name the system of each run
run 1, tebo (11 x 20)
0:  -4  -2   8   0  -5  -5   3  -4   6  13   1   3   3  -1  -6   1  -4  -1   3 -12
1:  -7  10  -2  -5   3   9  -2   3  -2   4  -8  -9   0   7   7  -7  -4   1  -1   6
2:   4  -8   3   6  -1  -3  -5  -4  -6  -3  11   7  -5   1   7   6  -9   0  -3   7
3:  -5  -4  -1  -3   2   4   8 -10   4   8  -3  -1   6  -1 -12   1  -3  -8   1 -11
4:   4   5 -10  -3  -3  11  -4   7  -7   4  -6  -7  -5   2  10  -5   6  -2   4   8
5:   9  -8   5   5   5  -9  -1   1  -2  -2  18   6  -1  -7  -1   3  -7  -2   5   7
6:  -2  -5   0  -5   5  -1   4   0   5   5 -15  -7   3   2 -13  -4   0  -9  -4 -15
7:   8   7  -1   1 -11   8  -8   8   2   3  -3  -2  -6   5  17  -7   7   4   8   7
8:   4   0  13   7  11  -8   5   1   3  -7  15   7   2  -4  -5   4 -17  -1   0   8
9:  -9  -3  -1   0  -5   6  -3   1   2   2 -20  -1  -4   3 -10   2   1 -10 -12 -20
10:   2  15   1  -2 -14  14  -6   1  -2   8   7   5  -1   0  15  -5   6  11  13   7
run 2, volo (11 x 20)
0:   0 -10 -13   5   9  -6   4 -12   8   1   2   7   6  -6  -2  12  -8 -15  -5  -3
1:   6   1 -15   0  10  10  -4  -2  12   4  -1  -4   8  -6   7 -11   1 -10  17  -6
2:  19   7  -1   5   6   2  12   4  -6   7   9   0   7   2   8   7  -7   4  13  13
3:  -4   1   7  13  13   3  18   8  -2   2   4   0  -6  -8 -11   9  -9 -15   5  -4
4:  -8   6  14   3   2   9  -1  12   9   9   6  -9 -11  -3   3 -18   1  -3  19  -3
5:  -1   3  25   0   0  -2   3   4 -15   1  11  -5  -4  13   5  -2 -13  17   2  13
6: -19 -12  17   1  -1   6   4  -3 -11   2  -5  -5 -16   7 -18   1 -11 -10 -17  -4
7: -17  -6   7 -13 -18  12 -13 -13  13   2  -2  -3  -7   9   2 -23  12   4   1   2
8:   6  -3  -1 -16  -5  -1  -8 -18 -17 -16   7   4   9  13   0   1   0  18 -16  23
9:   4 -20 -14  -7  -7   2  -4 -12  -6  -9  -9  11  -6  -8 -24  10   8 -21 -21  -3
10:  11   2 -17 -10 -11  -5 -12 -10  33  -7  -2  12   7 -11   1 -18  23  -5  10   3
run 3, Rafan (11 x 20)
0:  -4   4   0   2   7  -3  14  -5  -3  -8   7  -1   6   2   4   9   1  10  -3  11
1:  -5  -6   1  -1   5   4   4   4 -17 -10  -7  -6  -5   2 -10   6   3   0 -11  -2
2:  -5 -11  -1  -4  -7   7   9 -10  -4   1   5  -6   0   1  -3  -2  17   8   8  -2
3:   9  -3   7  -5   1  -4   8  -3  -2 -12   3  -1   1   8  -3  -2   2   8  -3  21
4:   5 -21   5   4  -4  -1  -2   0  -3  -8  -7  -1 -12   5  -7   0   4  -6  -8  -4
5:   9  -8   2   1  -7   4   0  -8  14  -8  -2   2   4   4   4  -9  13   9  10  -6
6:  21   8   9   6  -6  -5  -3  11   1 -10  -2  11  -3   3   2   1  -2   5  -1  11
7:   0  -8   2  13  -6  -9  -7   3   8  -7  -2  14  -7  -9  -4   9   3  -7  -6 -18
8:  -4  17  -5  -3  -4   0  -6   5  13  -7  -5   3   9  -5   7  -6  16  14   6 -11
9:   4  17   1   3  -8 -15  -2  16 -14   6   5   9  -3  -7   7  15  -1   8  -5   8
10: -19  -3 -13   1   5 -16   4  -4   2   2  -3   2   6 -10  -6  17   2  -4 -15 -17
run 4, Nat (11 x 20)
0:  17  11   2  -7   2  -2  10   9  -6   6 -11  -7  11   5  -7  -2   0   8   6  -2
1:   2   1   7  10  -8  -9  12   3  10  -4  -6   9 -12   4   1  10   4  -5  -8  12
2:  -4  -6  -2  10  16   7  -5   1   8 -19  -1  -3   0  -3   0  -6  -1  -5   1  -9
3:   0  13   0   3   0   6   1  11  -9   6  -9  -3   6   0   3   7  -2   8   4 -17
4: -16   6   4   3  -6 -11   8  -4   9   5   2   8  -1  -4  -2  11   1   0  -8   1
5: -15  -3 -10  -4  11  -3 -13   2  -1  -4   3  -8  -2  -8  -1  -6   2  -6  -6  -3
6:  -3   0  -4  -6  -3  -5  -7  -2  -9  11   0  -8   6   7  14   1   1  14   2  -7
7:  -4  -4  -5 -11   0 -10  11 -15   1   5   3  -1   7   3  -6   5   2   1  -7  13
8:   5 -13 -13  -3   3   3  -4   1 -10  -3   0  -9  -8  -1   3  -2   9  -8  -1  12
9:  13  -9   1   3   0   6   6  -5  -7  -4   9  -1   3   6   7   2   4  11  13   3
10:  11   1   7   0   5   2  18   2  -4  -3   1   1   1  -2 -18   2   2  -3   3   7
run 5, volo (11 x 20)
0:  -1  -2   7   5   9   7   7   4   8 -16  -4  -9  -7   4  -3 -12   4  -6   2  10
1:  11   4  11   3  -5  10  -2  12  -6 -11  -4  -1 -13   5   0  -8   4   0   0  12
2:   2   6  19   4 -10   0   0   6   2 -11  -3  13 -10   2  -9   0  -2   1 -11   5
3: -11  10   7  -4  -8  -3 -18   6   6  -6  -5   7  -7  -3  -4  -8  -2  -2 -14   0
4:   1   1   1  -4 -13  -6 -24  -5   0  -1  -1  11   1   4   8  -1  -6   7 -11  -4
5:   1   0  -8  -7  -5  -6 -11 -14   3   3  -7  10  13   2  -2   7 -11   0 -16 -10
6:  -2   2 -26  -6  -2   2 -10 -14   8  10  -3   6  12  -6   9   6  -1 -10  -3  -7
7:  10   0 -21   1   7   3   1 -13   1   5   9   7  20  -7  11  10  -1   3  11  -6
8:  11   2 -18   2  17   1  15   0  -5  10   7  -4  14 -12  -5  11  -4 -10  13  -6
9:   4   0  -6  10  11   0  18   9   7  16  11  -7  -2 -13   5   1   3 -11  27   0
10:   3   1  15  11  21  -1  20  13  -3   2  14 -14  -2   0   4  -3  -7   4  23   5
run 6, sedu (11 x 20)
0:   2  -6   6   4  -2  -6   3   8 -11   5   0   1  -7  -2  -7  11  -3  -2  -3  -8
1:  -8   0   3  -7  -2  -2  -3  -4   7   7   5  -1   6  -5  -7  -8   4   3   7 -12
2: -12   6   2  -3   7  -6   1   2   3  -1   1  -8  -3   6   9  -3  -3   2  -6  16
3:   4 -10   3   3  -4  -1   7  -8  -4  -1 -10   2  -1   9  -4  11  -3  -1  -9  -5
4:  -1   4  -6 -10  -2  15  -5  -9   3  -1   0   1   8  -4  -7 -10   6   1   5  -6
5:   1   7   0   1   1   2  -1   5  -6  -4   7  -1  -7   1  13   1  -1   3  -1  23
6:  11 -14   5   9  -2  -5   8  -1  -5  -5  -1   9  -4  -2 -13  12  -1  -6  -5  -7
7:   0   2  -1 -10   0   7  -9   2   8   4   0  -5   2  -7  -9 -19   9  -2  13  -9
8:  -1   8   6   6   1 -12   0   9   6  -2   4  -2  -6   7  21   0  -5   7   0  22
9:   8 -10   1  11   1  -8   9   0   3  -5 -15   7   1   1 -13  14  -6 -11 -11 -16
10:  -6   8  -8 -11  -5  15 -15   1   4  10  -4  -6   5  -5   2 -19   7   0  12 -17
run 7, tebo (11 x 20)
0:   5 -13 -11   0  -7   5  -3  -9   5   6   8   6  -2 -11  -5  -1  13 -10  12  -8
1:  15   8  -6  -7  14   4   5  10  -5  -3  -3 -11   8  -3  -7 -10   3   0  10   5
2:  15 -10   1   8  -1 -21  -9  15   0  -5  -3   3 -10  -2   4   4   0  -5  -3   1
3:  -3   2  12   3   0  -3   0   1  22   4  -3   1   5  -3  -5 -11   2   1  12 -20
4:   2  20   7   5   3  11  -1  12  -2 -11 -15  -3  -1  12  10  -4  -7   9  -4   5
5:  -6   0  13  15 -10  -7  -1  -1   2  -2  11  19  -9  -4   5  17 -10   0  -9  -2
6: -24  14   1  -7  -1  16   6  -8   1   8  -2  -1   7  -4 -13   1  -2   1  -3 -17
7:  -2   9  -8  -9  -8  10  -9   2 -27   4   3  -3  -4   6  14   5   2  10  -7  16
8:  -4 -15  -1  -6   2 -20   2 -17  -5  12  24   6   6  -9  -8  11  -9  -2  -3   7
9:  -9 -12 -22 -18   7   6   0 -12   0  11 -17 -21   8   5  -7 -11   8  -9  -2  -8
10:  24 -12 -14   1  -2   2  -7  -1  -2  -2   8  -5  -2   6  26  -8   9   4  16  24
run 8, Vam (11 x 20)
0: -12   0  -6   0  -6  -5  -2   0   1   3  -5   0  -3  -2   2   6   8   0  -6  -8
1:  -5   2  -6 -11  -1  -3  -3  -6  -1  -1   6  -1   9  -4   1  -2  10  11   2   2
2:   6  -2  -8 -11  -4  -3  -1  -5 -10   4  -2   1   2   0  -7   3   1  -4  -9  10
3:   3 -16  -9  -2  -2  -7   0  -4   6   6   1  -2  -5  -5  -5  -2   7 -12   3  -4
4:  12  -4  -3  -2  10   3   2  -2   4  -5   5  -5   5  -1  -1 -12   2  -2  12   9
5:  17  -4   3   8   6   1   5   7  -7   0  -2   0  -6   4   0   5 -11 -10   1   8
6:  -2  -5  10  16   6  -1   8   7  13  -2  -2   1  -5  -2  -3   1  -4  -8   7 -13
7:  -3  17  10   5   8   7   6   9   5  -9  -1  -5   2   4   8  -5  -2  11   8   4
8:  -5   9  11   7  -3  -5   1   8 -15  -1  -1   5  -5   4   5  16 -11  10 -12   2
9: -24   4   4  -1  -5  -6   2  -2   7   3  -7   0   1  -2  -6   4   6   7  -8 -22
10: -11  13  -7 -16 -10   1  -3  -6  -2   1   1  -4   8   5  10  -5  16  20  -1  11
run 9, Vam (11 x 20)
0:   6   3  -4 -14   6   3   1   1  -2   5  -3  -6   8  -5 -18 -11   2  -7   4  -3
1:  10  -5  -2   1  -4  -6  -1   4   2  15   2  -4  -9   1  11  -3  -1 -10   9  14
2:   0 -14   4   8  19  -4   2  -5   4  -8   8  -3   4   0  -3  -1 -13  -7   1  -1
3:   4   4   1   6   7  16  11  10  -2   0 -15 -11  -3   7   2  -4  -1  -3   9  -5
4:  -3   5  10  16  -5   1  10   0   2   1  12   8  -5   1  13  11  -4   6   7   5
5: -18   9  10   3   9   5   5   3  -2 -14  -3   1  -1  -1 -11   2  -6   1 -14  -4
6: -10   8   4  -2 -16   4  -2  11  -9   5  -7  -5 -10   2   5  -1  16  13   2  -7
7:  -8   1   9  -9 -11 -10  -2 -15   1  -1  12  10   8   2  -2   3   0  16  -8   7
8:  -5  -3 -10 -16  -5   0  -8  -6  -4  -4 -17  -3   0   6 -11  -3   5  -5 -20   1
9:  10 -17 -12  -4 -15  -4 -10  -9   4   5   2   3   0  -1   8  -3  19   4   9  -5
10:  20  -2  -7 -10   7   1  -2 -15   8  -8   6   9  16  -3 -11  -6  -6  -6  -1  13
run 10, sedu (11 x 20)
0:  -6   6   2  -2   8 -23   0   6  -4 -10   8  -1   1  -5   0   7   3  10 -11  11
1:  -3 -17  -7  -4  -7 -10   7  -4  -2   3 -12  -7  -7   3  -9   5  14  -6  -7  -8
2:  -3  -7  -7  -6   2   6  -7 -13  10  -7   4  -6  10   3  10 -13  11  12   9  -4
3:   8   6  -9   2  13  -4   7   7  -8 -13  -4  -6   2   5   9   8   0   4  -6  21
4:  14 -16  -7   8  -8   6  11  -1  -8   3  -7   4  -5  -3  -8  12  12  -5   6 -16
5:  -4   8  -1  -1   9  10  -5   4   7  -6  14  -4   7 -12   4 -15  10   8  20  -6
6:  -2  10   7   9   8 -16   9  22  -9  -4  -2  -7 -11   4   9   9  -3   4  -5  18
7:  -2 -13   7   8 -10  -5  11  -3   6   4 -12   6  -1  -1 -15  12   8  -1  -1 -30
8: -22  17  -5 -13   4  11 -13   0  13  -5   1  -9   8  -4   6 -22  10   9   6  -5
9:  -6   6   1   8  -2 -13   3   7 -13  -7  -5   1  -9  13  19  19  -6  10 -21  23
10:   4 -18  -8  -1 -10   4   3 -17  -4  -5  -8  14   6  -8 -24  14  10  -6 -10 -29
run 11, Rafan (11 x 20)
0:  16  16   5  10  -5   0 -19  22  -5  -3  -2   9  -5  -2  15  -1  -8   5   5  -3
1:  -5   8   2  12  -4 -11   0   2   9  10   5  18   6 -16  -5  16  -7  -5  -2 -23
2: -22  32 -11  -6   3   2  -1   9  10  -2 -11  -1   8  -7   5  -1   9   4  -5  -4
3: -13  13  -8  -3  -3  -6  -6  10 -27  16  14  -4  -4  -8  16  14  -1  11  -3   6
4: -18  -3 -11 -12  14 -16  14 -14  -9  13   2  -7  17  -4 -14  16  -7  -2 -14  -6
5: -12   2 -21 -17   6  14  11  -3 -11   9 -18 -26  -1  11   3  -7  14  -5  -2  14
6:  12 -25  -8  -1   9   3   9 -12 -23   8  23 -14   0   5  12   5  -5   1  12  23
7:  16 -24   5  -3  26   3  17 -12   1 -11  -8 -11  10   8 -28  -6 -16 -16  -3   0
8:  10 -16   6   9  -3  32   8   6  10  -6 -10 -14 -21   8   0 -24  17 -15  24   4
9:  21 -12  32  18   4   2   0  -2  11 -15  33  12  -4   1   8 -10 -15  11  23  13
10:   3   3  40  13   1   0  -5  12  17 -21 -15  14 -10   4 -29  -8 -19  -8 -14 -21
run 12, dulun (11 x 20)
0:   1   4 -18  -8  -3 -10  -4  -6  -4   7  -3   1  13  -1   7  10   4   7  -5  -3
1:  -8  -9 -21  -4   4  -9  -2  -2  -3   8  -6  -9  -3  -3   5   7   7 -11  -5  -1
2:   0 -15 -12  -4   6  -8   0  -3   5   9   5 -12   4  -5   3  -7  10  -3  13  -6
3:   8  -7  -5  -7  12  -4  16  -4  -5  11   5  -8  11  -5 -13   2   0  -5  10  -2
4:   0 -12  10   8   5   0  18   5  -3  10   3  -6 -10  -3 -14   4  -1 -14   9  -6
5:  -4  -1  25   3   1   1  10   4   7   2   7  -2  -4  -3 -16  -9  -1   2  12 -10
6:  -3  11  28   0   2   3  12   7  -7  -1   4   0   1   7 -13  -1 -13  11  -2   1
7: -10   2  24   9 -10   7   5   2  -5 -11  -7   5 -13  14  -1   5  -5   9 -14  -1
8: -15  13  12  -4 -10   8  -9   0   2 -21  -7   3  -3  10   5  -8   9  21 -11   2
9:  -3  12  -6  -7  -4   2  -8  -4 -13 -18   2   4   4   9  16   5   4  20 -16  22
10:   4 -10 -23   0 -11  -1 -15  -9  -6 -20  -4  11  -5  -1  12  11  17   2 -18  12
run 13, dulun (11 x 20)
0:  -2   8 -16   1   1  15   7  -4   5   1  -6  -6   6   3  15   0  13   2   9   2
1:  -7  -3 -15   2  13   2   5 -11   0  -1  17   2   7 -10   5   7  -2  -6   2   8
2:   5 -16  -9   1  -3   3 -10   0 -13   6  10   3  -5 -13  -7   3   4  -8   5 -13
3:   4   5   1 -11 -12  -4   5   1   7  22   2   1  -1  -7 -10  -7   9  -5  12   0
4:   0  -5  11  -4  11 -14   9  -1   4   9   4  -4  -1   3 -12  -3 -17 -12  -5  12
5:   9 -16  17   8   2   5  -2   6   0  -5  -8  -6  -9   9  -7  -8  -7  -4   3 -14
6:   0  19  15   0  -2  16  13   3  10  -2  -8  -2   6   7  -3 -10   1  11  11  -2
7: -13  12  12   9  10   6   9  -2  -6 -10   7   5  -1   7   6  12 -18   3 -12  13
8:  -8  -7   6   8 -11  13 -20   0  -8 -16   0  10 -10   1   6   4   5   9  -9 -16
9:  -6  25  -8 -19 -16   5 -10  -2   0   2  -2   4   8  -1   7  -7  16  18  -2   8
10:  -2  -5 -17  -7   2 -14  -4 -10  -8  -1   5   2   0   4  12  14  -7  -5 -21  30
run 14, Nat (11 x 20)
0:  -3  -5  13  -2  -5   7   6 -16  -1  13   6   4   9   7  -6   3 -12   7   4 -11
1:  -9  11  -3 -11  -4  14   4   0   3  11  -4  -1  -6  -4 -10  -9   2 -16  -1  11
2:   1  -1   6   4  -9   8 -18  -1  -8  -5  12   6  -9   3  15  -3  -6   7  -2   9
3:   7  -8   9 -11  -2   4  -2 -16   0   2   4   4  12   2 -20  -8  -6   4   0 -11
4:   8  10  -6  -8 -15   9  -2   6   5  10 -13   1  -9  -1  -3 -10  11 -12   2  10
5:  11   3   6   7  -4  -1 -11  -3   6 -14  13  15   1   1  13  -1  -6   8   0  12
6:  18  -8   2  -3   6  -1  -4  -3   1  -1  -8   5  11  -3 -22  -4 -10  -9  -2 -16
7:   7  11  -7   7 -13   4   1  10  16  15 -13   5  -8  -1  11  -1   8 -11  11  -2
8:  -1  12   5  12  14  -5  -4   0  10 -12  16  14   8  -5  11   7 -20   1  -3   8
9:   2 -11  -1   1   6  -3  -6   4  -8  12 -10  -3   1  -3 -16   5 -16 -17  -6 -26
10: -17   9  -8   5  -8   5   6  -3  18  25  -1  -4  -3   1  23  -1   5  -4  14  -3

runs to name
run 15 (2 x 20)
0:  -4  11   7  -7   3  17  22   1  -8  10   5 -10   1  -1 -11  -5   5   1  14   7
1: -13  -8  14   2   8   2  11  -4  -5  -3  17  -6 -14   1  -4   0  -6  -6  -4  23
 : Rafan
run 16 (2 x 20)
0:   3   1   8  -8  -6  -7   0  -2  11   7  -1   5  -2  -3 -14  -8  -2  -9  -2   6
1:   7   1  -1   1   0   4 -14   6   7  -3  -4  -1  -5   4  12 -12  -4  -6   3   7
 : Nat
run 17 (2 x 20)
0:   5  -2  -8  15   1   9   6   0  -6   6   7   7  -3  -6  10  16  -5  -8   7  -3
1:  -4   9  -4   1  18   7   7  -2   4 -12   3   1  12 -10 -10   0  -3  -2   1  -5
 : Rafan
run 18 (2 x 20)
0:  -5   8   1  -7  -2   0  -8  -2   4  -5  -6   4   0   4  -3  -4  -5  -3 -14   7
1:   5  -1  -2   1  -1   3 -12   3  -4  -6  -3  -3  -4   8  14  -4  -4   2  -4   7
 : dulun
run 19 (2 x 20)
0:   2   8  -6  -1   0   8 -10   1  -4  -4   4   9   5 -11  -5   2  -2   0  -2  -9
1:   2   2  -2  -3 -12  -9  -7   2   4  12   3   9   1  -8  -1   3   2   0   3  -8
 : Nat
run 20 (2 x 20)
0:   1  -2  11   2  -2 -11  -5  10  -7   2  12  -2 -11   1   7  -2  -3   5   2  12
1:  -6  -8  12  -2   8  -7   3  -2  -1  -1  -6  -6   4   8 -11  -1 -11   1  -7 -11
 : Vam
run 21 (2 x 20)
0: -10   9 -17 -11   4   7 -13 -12  -1   0  -1   8  10  -7  -5   3  -9 -12 -15   1
1:   4 -10 -16  -4 -16   1 -19  -8 -10  16   5   7  -2  -6  10   5   3  -3   0  -8
 : Nat
run 22 (2 x 20)
0:   5   6   1   3   0   9   3  -4  12 -11 -10   6   1   7   0  -3  -4  -5  -5   9
1:   7   1  -2   8   0  12  -7   1  -3 -11  -7   9  -1  -2  -1   5  -4  -5  -4  -9
 : Nat
run 23 (2 x 20)
0:   0   3   4   9  -4   3   0   1  18 -10   0  12  -8  -6  -3  -3   3 -11  -2   5
1:   5   7   1   7   7   5 -14  11   1  -8  -1   4   3  -6   3  -5  -8   0   3 -14
 : Nat
run 24 (2 x 20)
0:   4  -7  -4   3  -9  -4   6  -8   6  -2   1   9  -1  -1  -2   8   9   0  -2   2
1:   5  -1  -9   0   9   2  -2   4   1  -8   4  -1   1 -10  -2  -4   8  -6   7   1
 : Nat
run 25 (2 x 20)
0:  -3  14  -5   0  -1   1   3   0  -7   6  11   2   8  -4  13   8   2  13   7   3
1: -13  -4  -6   1  14 -14   4  -1 -10   1   6  -6   4  -2   1  13  -8   1 -10  -1
 : tebo
run 26 (2 x 20)
0:  -3 -10   6  -1  -3   1 -11   3 -18   0   0  -4  -7   6   0   2  -7   4  -8  -6
1:  -6  -7   4  -7 -14   1   2 -13   7   6  -8   1   1   8  -8  -4   4   1  -5  -9
 : volo
run 27 (2 x 20)
0:   2   4  -7  -1   5  -3  -3   3  -7 -15   6   4   3 -10  -2   5   8   5  -5   3
1:   7 -10   1   0  -4 -12  -2   6  -4   1  -2   0  -1  -5  -7   3  10   4   1 -13
 : Nat
run 28 (2 x 20)
0:  -5   1   5   4   3   5   6  -1  -2  -4   3   6   4  -7 -12   6  -1   1  -1 -16
1: -12  11  10   0  -6  -1   1  12  -8   8   4  -4  -7  -4  -1   1   2   6   1  -3
 : dulun
run 29 (2 x 20)
0:  -6  -1  -6  -7  -2   0   0  -3 -11  11  -2  -4   4   0  -3   7   2   3  -2  -9
1:  -5   0  -7  -6   1  -5   0  -2  -6  11   6  -7   1   1   9   1   2   4   3   9
 : tebo
run 30 (2 x 20)
0:   0   4   2  -6 -13  -1   0   5   5   2   6  -1  -5  -4   5 -11  23  10  13   7
1:   4  -2   9   1   8 -18   6   6 -12 -16   7   0   1   2  -5   9  -1  13 -10  11
 : volo
